In the data rows, the value 128 means zero.
Some points:
[137  87 166  77 113 189  41 137 145 196 123 122 169 135 146 102 144 113
 131  99  74 181 117  58  99 114 103  65 141 153 247  74 171 107  95 142
 128 178 133 172  99  79  88 144  78 101 137 150]
[166 114  69 203 134 159  90 146 115 127 104 113 183 199 113 157 153  78
  91 113 155 150 236 104  53 114  83 139 178  93 106  69 165 137 134 167
 110 125  86 132 154 108 209 149  81 163 180 126]
[ 80 118 117  74 124 151 111 151 154 103  56 119 125 176 103 161 159 123
 128 160 138 163 122 160 255 114 132 151 115 199 174 112 116 129 190 116
 172  80  64 220 128 133 189  89 114 117 132 167]
[157 138 180 188 148 157  48 187  98 114 172 175 139 128 142  93 204 120
 139 165 160  38 121  75 192 183  85 129 124 145  96 143 141  83  90  93
 178 118 144 148  78 100 115 116 188 124 150  62]
[160  81 183 114 120 157 107 194 175 178 113 150  92 132 123  97 135 183
  75 125 154 114 123 170  96 145 161  94  58  94  69 131  85  60 127 189
 120 147 190 172 123 118 186 110  82 170 174 203]
[170  44 108 115 171 193 149  82 102 101 192  98 124  83 131  99  91 169
 100 144 137 150 101  91 130 127 198 118 203  86 125  57  98  89 182  85
 139 113 138 202 180 151 139 114 111 168 126  58]
[137 138 116  73  95  79 167 126 145  45 172 113 178 130  83 169  98 120
  96 107 117  81 160 172 163 183 108  65  92 141 183 108 165 107 160 160
  74 204 158 133 116  70 136 162 123 142 190  69]
[122 113 202 123 166 118  98 102 171 130 156 110 116 121 137 102  92 120
 159  85 120  73 138 220 105 143 173 129  62 194  60 102 135 232 114 112
 169 163 124 175 189  80  88 140  70 118  87 100]
[120 154  84 110 131  96 131  21 180 124  95  92 166 143 108  79 210 126
 135  77 134 138  53 108  94 153  40 171  92 155  87 105  80 109 122 128
 119 161 150 149 106 160 141  74 118  93 145 116]
[208 144 122 143 166 148 172 160 165 184 148  83 111 128 128 147 153 157
  76  87 150  83  93  64 128 121 185 175  73 176 149 116 164 196 171 154
 115  69 105 144  62 109  92 129 149 153  88 134]
[129 115 145 108 189 101 161 117  46 201  63  22 146 115 156  79  99  90
 100 133 130  86 132 189 156 110  89  86 139 132 120 136 158  85 111  96
 154  94 192 143 144 127 128 119 163  99 168 142]
[ 67 152 147 179  56 135 116 146 212  89  95 131 237  44 136 104 160 123
  82  53 136 134 124  90 138 103 189  96 165 136  75 161 143 113 182 159
 165  85 154 147 130 150  70 108 100 134 151 127]
[123 146 150 115 134 125 120 137 131 140 169 124 245 101 137 138  76  86
 169 173 120 126  33 112 132 128 106 153 133 121  80 173 109 142  35 119
  65 118  25 164 174 126 155 171 120 144 200 165]
[132 135 140 107  92 121 138  80  62  99 160 148 119  35 117 110 168 228
 230  86 127 150 131 152 101  33  86 135 135 136  79 124 162 193 181 140
 156 135 142 137  69 136 150 136 128 143 149 198]
[ 99  92 148 175 104  87 181 164 171 117  93 117 135 160 110  74  43 206
 145  28 148 149 112  67 145 191  77  41 144 117 114  98 123 135  46 143
 146  85  48 163 123 128 179 133 107 145 105  89]
[111 123  93 166  78  99  46 106 128 138  84  81  65 101  92 221 124 173
 120  97  98  54 109 110 124  52 142 132 130 131 150 125 100  40 108 116
 127 120  70  94 158  33 114 122 127 133 163  70]
[ 97 147 117  74 137 108 173 110 176 133 147  97 118  12 186 161 120  73
 154 101 112 189 202 158 111 159 123 180 139 155 102  76 145  78  74 135
 194 127 167 142 105  74 214 160 207 130  82 164]
[151  92  72 130 181  77 112  95 176 183 123 160 170 123 174 101 124 137
 156 118 157 107 118  88 203  54 120 124  47  63 122 122 173 189 126 117
 175 178 111  80 147 155 147  96 181 133 169  95]
[178 103 168  82 222  87  74 144 122  88 100 133 153  90  35 211 156  95
 147  47 185 192 167  93 149  85  85 117 130 121  77 192  72 137 125 120
  87  45 117 140 109  98  83 128 123 137  95 151]
[100  67 124 169 117 166  91 151 155  17 121  86 120 122 123 137 153 172
  70 213 150 165  66 145  60 127  80  72 108 141 122 116 166 167 127 148
 127  83 134  99 156 164 118 118 228 172  81 142]
[192 121 221 117 198 178 119  23 145 139 109 121 167 103 211 171 152 137
 180 111  85 153 157 139 137 191 134  90 133 188 171 118  39 147 171 168
 177  75  97  52 133 119 162 123 107 191 157 130]
[107 142 128 158 125 173 120 134  99 106 123 206 124 166 171 134 153  88
  96  70  73 131  74 255 148 154  82 123 118  34 177  96 142 126 143 114
 141  81 110 110 105  31  96  92 104 119  75 124]
[161  54 113  38  41 163 131 155 146 148  52 118 167  90 135 145 139 146
 144 163 126  79 164 114 162 169 118 130 153 118  92  76  71 155 106 111
 102 187  76  24  77 125 130 110  70 109  79 110]
[178 158 205 171 117 196  76 120 157  78 136  57 147 151 138 117  56  91
 196 100 176 125 104 149 179  51 115 149  77 164 136 140 161  56 158 116
  79 135 139 102 114 224 211  99 107  99  68 104]
[135 160 177 155 143 159 128  64 197 117 115 113  67  51 102  40 138  80
  76 163 181 128 182 106 201 117 124 113 175 120 130  81 134 142  76 123
  93 158  57 129 129  98 116 161  95 122 169 200]
[129 255 136  77 160  93  71 140 155  89 147 142 113 151 190 181 157 202
  46 142 131 108 151 146 162  65  74  89 142 111 121 137 107 123 106 120
 172 123 119 155 144 180 130 147  80 166  72 119]
[ 95 160 141  96 142 129  68 129 126 109 180  50 134  77 138  58 136 155
 132 149 140 196 167 126 126 138 133 110  45  60 142 197  99 168 161 112
 123 109 133  96 136  29 176  78  74  26 130 111]
[ 58 146 152  79 113 179 156 155 100 137  90 155 112 138 160 113 156 140
 144  74 196 118 135  70  89 183 122 184 145 141 195 167 144 130 145  86
 134 183 120  69 204 128 127 141 119 152 129 139]
[137 189  85  69 176 103  81 181 152 142  87 167 102  79 111  17  87  74
 161 157 118 154  81 143 122  87  82 117 104 177  99 106 134 107 171 157
 123  72 163  39 163 117 142 139  77 196 168  83]
[122 114 164 144 211  99 130  93  97 134 108 180 146 112 101  79 113 182
  98 117 150 146 126 211 113  85 198 159 177 219 138 172 148 159  72 138
 131 174 105 109  60 105 142  92 106  98 112  72]
[113 157 176 135 132  83  91 180  65  95  71 122 130 156  90  97 144  86
 136 139 139 132 105 129 141  95 255 155  88 125 105  21 103 177 142 165
 187 118 172 142 106 138 104 232 131  70 137  77]
[ 69 131 136 167 182 197 147 136 140 146 162 120 141 123  96 132 148 156
 107  73  35 129 159  85 167 133 140 105 119 153 159  78  73 127 114  15
  89 119 127  61  82 186 165 176 117 136 195 136]
[157 142 147 122  86 115 130 153 229 180 165  79 135 205 106 150 178 141
 180 168 166 126 114 185 117 126 149  75 204  98 151 166 162 148 116  51
 185  56 152 122  99 120 127 176 113 139 137 109]
[ 90 174 183 107 111 218 120 140 172 216 142 110 157  93  88 177  77 123
  96 121 235 160 141 156 124  60  68 107  90 165 130  77  45 156 159 139
 110 109 103 157  94 124 137 110 153 150 145  34]
[117 146  75 173 127 131  76 103 101 199 221 109 137 162  94 156  65 120
 136 131 177 158 107 143 213 155 123 134 159 173 105 143  48 137 171 197
 172 154 150  76 128 124  99 167 106 110 129 182]
[101 181  71 118 169 187  53 200 146  73 115  72  63  94 148 195 118 108
 158  48 153 118  94 173 136 163 138 102 160 105 142 118 133 197  79 160
 123 126 125 129 106 163 134  48 142 137 202 147]
[155 168 211 170  63  71 101  87 116 184 116 137  89 117 104 173 123 145
 114 179  57 207 138 128 158 178 121 175 162  92 135 100 184 182 125 122
  56  92 174 132 145 168 115  47 169 205 134  85]
[178 184  89 156 115 175 108 150 125  87 100 122 166 130 138  12  86 174
 195 125 146  95 205 202 136 136 134 190 104 133 214 122  57 126  63 154
 108  75 166 163 157 103  60 157 178 128 138 123]
[ 63 155 149  91 147 114 136 159 169 121 156 149  97 214 176 113 161  89
 174  91  83 102 164 111 156  44 130  44 195 138  99 115  86 130 181 169
  50 138  93 131 144 106 117  83 241 106 104  94]
[ 85 166 104 165 165  68 173 126 120 145 152 158 122 100 100 164 153  95
 174 184 131  70 141 123  98 137 143  40 119 126 207 120 104  95 135 178
  92  83  98 178 119 201 109  80  66 135  53 121]
[134 122 104  89  76 153 115  75 112 101 114 161  69 183 151  69  92  46
  95  84 124 133 132  93  93 109 156 106  94 125 103 219  71 128 125  76
 179 165  69 167  37 162 131 147 123 216 151 108]
[189 153 160 157 134 152 134 156 185  93 138 172 146 136  48 160  57 114
 112 127 106 113 122  91  74 116  94 111 156  98 136 125  97 120 143 111
 235 128 103 143 156 119 130  22 136  72 119 185]
[172 206  70 165 163 156  60 116 170 164  47 155 161 109  95 153 124 135
 146 150 128 142  98 155 121 149 157  69 134 122 120 152  88 164 177  83
  66 172 114 176 166  87 220 186 200  95  89 111]
[123 113 139 138 156 118 135 127 194 115 102 152 117  84 221 130  60 148
 117 177  95 134 117 127  83 124  69 184 121 141 108 166 147 143 182 159
 113  75 138 137  87 152  90 180 118   7 204 107]
[204 125 103 175  64  73 149 219  67 137 140 128 101  99 204  98 170 115
 100  89 165 170  98 155 153  89 131 108 133 232 144 101  65 174 152  60
 107 110 159 135 165 131 150 116  69 107 147 131]
[120 124 125  43 106 135  39  41 123 154 189 192 139  87  76 122 131 131
  84  68 145  63 143 133 143 110 169 139 150 181 150  85 126 177  95 145
 102  26 129 113 141 139 242 119 146  76 158 142]
[143 141 152 150 154 177 171 130 176 108 123 137 120  96  90 132 142  73
 129 153 126  95  57 112 139  31  81 158 163 101 168 180  59 190  85 187
  98 121 220 118 139  68 227 139  88 145 135  84]
These points spread out most along one direction. Take the direction at right angles to it along which they spread out most. Then take the direction at right angles to both along which they spread out most. Go by this last direction. How many in every 100 of the points above lie lower along it than each point below? Answers are rounded to whole numbers. More than half of the points above lie lower than the first one.
[166 114  69 203 134 159  90 146 115 127 104 113 183 199 113 157 153  78
  91 113 155 150 236 104  53 114  83 139 178  93 106  69 165 137 134 167
 110 125  86 132 154 108 209 149  81 163 180 126] 47
[ 85 166 104 165 165  68 173 126 120 145 152 158 122 100 100 164 153  95
 174 184 131  70 141 123  98 137 143  40 119 126 207 120 104  95 135 178
  92  83  98 178 119 201 109  80  66 135  53 121] 49
[178 158 205 171 117 196  76 120 157  78 136  57 147 151 138 117  56  91
 196 100 176 125 104 149 179  51 115 149  77 164 136 140 161  56 158 116
  79 135 139 102 114 224 211  99 107  99  68 104] 9
[178 103 168  82 222  87  74 144 122  88 100 133 153  90  35 211 156  95
 147  47 185 192 167  93 149  85  85 117 130 121  77 192  72 137 125 120
  87  45 117 140 109  98  83 128 123 137  95 151] 0
[157 138 180 188 148 157  48 187  98 114 172 175 139 128 142  93 204 120
 139 165 160  38 121  75 192 183  85 129 124 145  96 143 141  83  90  93
 178 118 144 148  78 100 115 116 188 124 150  62] 91
[120 124 125  43 106 135  39  41 123 154 189 192 139  87  76 122 131 131
  84  68 145  63 143 133 143 110 169 139 150 181 150  85 126 177  95 145
 102  26 129 113 141 139 242 119 146  76 158 142] 6
[135 160 177 155 143 159 128  64 197 117 115 113  67  51 102  40 138  80
  76 163 181 128 182 106 201 117 124 113 175 120 130  81 134 142  76 123
  93 158  57 129 129  98 116 161  95 122 169 200] 51
[ 95 160 141  96 142 129  68 129 126 109 180  50 134  77 138  58 136 155
 132 149 140 196 167 126 126 138 133 110  45  60 142 197  99 168 161 112
 123 109 133  96 136  29 176  78  74  26 130 111] 26
[122 114 164 144 211  99 130  93  97 134 108 180 146 112 101  79 113 182
  98 117 150 146 126 211 113  85 198 159 177 219 138 172 148 159  72 138
 131 174 105 109  60 105 142  92 106  98 112  72] 57
[129 115 145 108 189 101 161 117  46 201  63  22 146 115 156  79  99  90
 100 133 130  86 132 189 156 110  89  86 139 132 120 136 158  85 111  96
 154  94 192 143 144 127 128 119 163  99 168 142] 70
[178 184  89 156 115 175 108 150 125  87 100 122 166 130 138  12  86 174
 195 125 146  95 205 202 136 136 134 190 104 133 214 122  57 126  63 154
 108  75 166 163 157 103  60 157 178 128 138 123] 89
[122 113 202 123 166 118  98 102 171 130 156 110 116 121 137 102  92 120
 159  85 120  73 138 220 105 143 173 129  62 194  60 102 135 232 114 112
 169 163 124 175 189  80  88 140  70 118  87 100] 79
